In the rows, zero is written as 128.
Each path below is one point turned by a fixed rotation once a step. After each direction that follows a path, write how fast that rotation turns it, in degrees each step (0 if it stays still).
Each turn is a multiple of 5 degrees from 10 to 175, or 0.
Each row of a path follows its step; steps can be skipped.
Rotation 1:
step 1: [121 124 118 135 129 123 123 128 128 133 138 129 145 126 128 127 124 128
 128 117 116 134 131 123 134 122 128 142 131 121 128 127 130 124 137 141
 139 129 122 133 132 127 122 131 135 127 123 123 128 129 137 143 134 134
 139 137 132 130 120 122 120 125]
step 2: [124 123 122 128 125 133 132 129 134 137 150 138 133 133 130 122 128 126
 121 130 118 134 133 133 124 133 119 131 122 132 127 137 124 129 117 118
 134 129 130 132 132 132 134 133 112 132 133 121 128 138 128 125 129 133
 143 131 124 117 127 137 122 125]
step 3: [126 128 128 136 132 137 130 124 130 127 130 121 123 125 130 133 121 139
 129 134 121 134 129 130 135 131 127 126 138 132 136 126 129 117 131 129
 144 139 134 136 134 132 119 111 121 123 124 126 127 139 120 134 118 146
 133 126 135 129 128 135 130 129]
step 4: [120 127 119 141 136 124 130 133 132 127 136 120 134 131 125 130 136 132
 132 123 124 142 124 119 135 127 127 132 130 134 129 130 143 124 126 126
 139 130 119 129 147 133 134 140 126 125 118 129 120 126 121 125 122 127
 123 128 123 125 118 123 119 122]
step 5: [126 122 128 136 127 122 113 136 130 132 128 130 129 122 126 114 126 125
 127 122 132 130 124 123 135 134 121 123 116 126 138 130 126 131 122 124
 142 129 128 143 128 134 127 126 123 134 139 127 127 135 119 126 118 122
 139 117 128 124 127 138 127 115]
step 6: [116 138 130 134 135 137 108 128 128 122 132 131 128 129 136 135 120 135
 133 123 120 134 123 132 144 135 126 127 126 126 137 132 128 131 136 134
 137 131 143 126 131 135 134 125 119 121 120 138 127 128 131 130 128 126
 134 130 128 127 126 125 139 130]
step 7: [133 117 120 141 123 134 124 141 141 130 136 125 134 127 128 128 136 123
 129 116 119 131 124 131 128 132 138 123 125 134 129 118 129 123 132 116
 133 126 133 132 128 134 129 135 112 128 122 137 124 118 138 121 124 128
 121 120 134 125 121 125 123 134]
step 8: [132 121 131 125 137 117 126 124 126 125 128 145 131 120 124 129 125 133
 135 110 130 126 129 129 130 130 123 138 123 139 133 128 128 126 132 132
 142 125 132 146 129 133 124 123 116 142 132 135 117 132 128 125 128 132
 122 127 137 134 134 129 131 127]
step 9: [128 132 120 127 133 126 119 133 135 127 138 135 138 121 128 132 139 128
 147 129 121 138 129 130 128 121 133 135 121 128 149 137 125 135 128 139
 131 138 134 128 127 134 130 127 127 129 122 120 132 128 134 135 132 128
 128 132 135 124 118 127 127 135]
step 10: [123 114 113 137 122 128 131 121 131 142 137 128 139 129 125 128 140 127
 122 118 118 131 130 125 140 121 129 123 120 131 120 134 119 123 130 134
 129 124 131 134 128 124 125 122 120 132 130 130 130 129 137 130 130 137
 138 124 139 116 130 126 130 125]
step 11: [135 133 125 135 142 129 123 126 126 131 133 138 129 120 137 139 130 130
 128 133 122 133 134 139 130 129 117 135 124 131 118 133 135 118 134 119
 143 131 134 132 132 130 131 134 121 134 133 121 125 141 127 137 132 141
 132 133 136 126 132 134 122 131]
[128 129 127 128 129 131 127 126 133 128 127 130 125 127 128 128 128 129
 127 128 128 125 129 131 129 126 124 129 127 129 130 127 128 124 128 129
 126 127 128 128 129 128 126 127 128 130 131 128 128 127 126 128 127 128
 127 129 129 129 130 129 129 123] => 135
[126 130 128 127 126 129 126 127 128 129 129 128 129 127 128 126 126 129
 124 128 129 128 129 128 130 130 128 126 124 128 129 129 126 129 128 132
 125 129 128 125 125 130 126 131 128 127 127 129 129 130 128 129 130 130
 130 128 127 125 126 128 128 128] => 90
Rotation 2:
step 1: [121 129 113 132 139 137 121 141 140 127 128 130 136 135 132 123 132 130
 121 122 122 130 131 129 132 135 133 127 144 130 123 125 138 137 122 131
 127 133 120 134 133 123 139 134 119 125 126 130 133 123 131 143 132 128
 124 126 125 121 131 129 123 116]
step 2: [122 130 133 131 126 131 114 134 130 125 133 125 135 119 129 125 124 129
 133 127 135 127 138 136 128 143 131 133 128 131 127 118 129 127 123 125
 134 119 122 112 146 117 119 125 123 130 124 125 127 126 123 129 133 120
 134 130 134 141 139 132 120 123]
step 3: [133 129 131 132 126 148 129 135 133 121 129 129 137 126 129 122 120 133
 135 129 130 138 132 134 128 115 128 134 134 129 136 117 125 134 121 118
 128 130 130 129 128 131 128 148 133 131 122 134 130 126 132 138 139 134
 135 131 141 130 120 130 122 129]
step 4: [120 128 124 118 134 135 121 129 134 127 118 137 141 131 140 136 128 129
 122 125 123 139 131 136 130 131 123 129 120 146 124 132 126 127 127 126
 137 126 135 122 137 131 128 135 123 141 130 130 124 130 127 132 137 132
 132 115 120 127 133 122 122 120]
step 5: [115 125 128 123 131 134 129 126 138 133 117 129 127 127 135 120 122 141
 129 129 133 134 125 126 137 126 125 131 131 129 135 118 118 134 130 131
 120 120 124 125 144 130 117 123 136 132 118 130 131 127 129 121 137 123
 122 144 134 125 136 120 127 124]
step 6: [123 117 138 133 126 133 125 123 133 129 132 132 135 130 133 124 129 124
 120 130 119 141 123 121 133 126 125 138 136 131 125 129 133 128 118 124
 143 119 115 121 138 133 149 132 134 128 131 134 126 133 130 127 133 135
 128 131 138 127 122 121 133 124]
step 7: [130 127 121 125 136 119 129 142 140 118 127 122 139 124 134 121 137 140
 132 124 125 140 134 136 129 130 130 131 130 134 125 128 125 118 148 124
 137 122 119 128 139 133 130 123 128 121 124 131 129 121 132 127 128 131
 125 122 135 119 134 129 128 120]
step 8: [119 130 123 132 131 136 138 133 133 131 137 126 130 122 138 117 127 133
 134 121 124 139 131 129 133 118 122 137 131 127 122 130 131 137 117 128
 122 123 124 127 135 110 131 123 121 122 124 132 129 134 140 127 122 132
 131 131 130 140 142 128 121 120]
step 9: [136 133 132 132 137 132 128 138 138 119 125 128 146 130 132 118 123 127
 119 127 124 128 132 134 123 140 128 132 135 118 143 128 130 129 130 126
 135 125 128 121 135 121 134 133 132 137 136 123 124 135 129 128 130 138
 123 127 137 140 133 119 121 133]
step 10: [127 136 121 119 131 136 122 130 132 120 134 122 123 133 136 132 127 136
 117 129 136 144 125 147 130 128 130 121 134 125 120 123 121 127 127 123
 135 124 122 144 136 119 128 128 131 135 120 131 131 125 133 136 138 127
 139 126 131 133 130 124 121 128]
step 11: [119 136 125 121 128 126 127 136 141 137 126 123 141 124 124 125 122 121
 123 120 124 135 129 122 129 119 129 133 112 125 125 121 122 137 114 121
 131 132 123 123 140 129 129 133 131 132 126 119 129 135 121 135 137 122
 131 126 133 129 143 120 126 127]
[127 131 128 127 130 129 128 129 126 127 126 131 128 128 126 129 128 130
 127 129 130 127 128 128 129 128 129 128 130 129 128 130 128 129 132 125
 128 130 125 129 127 127 126 129 130 128 127 127 126 128 126 124 127 128
 128 129 133 127 130 131 127 128] => 155
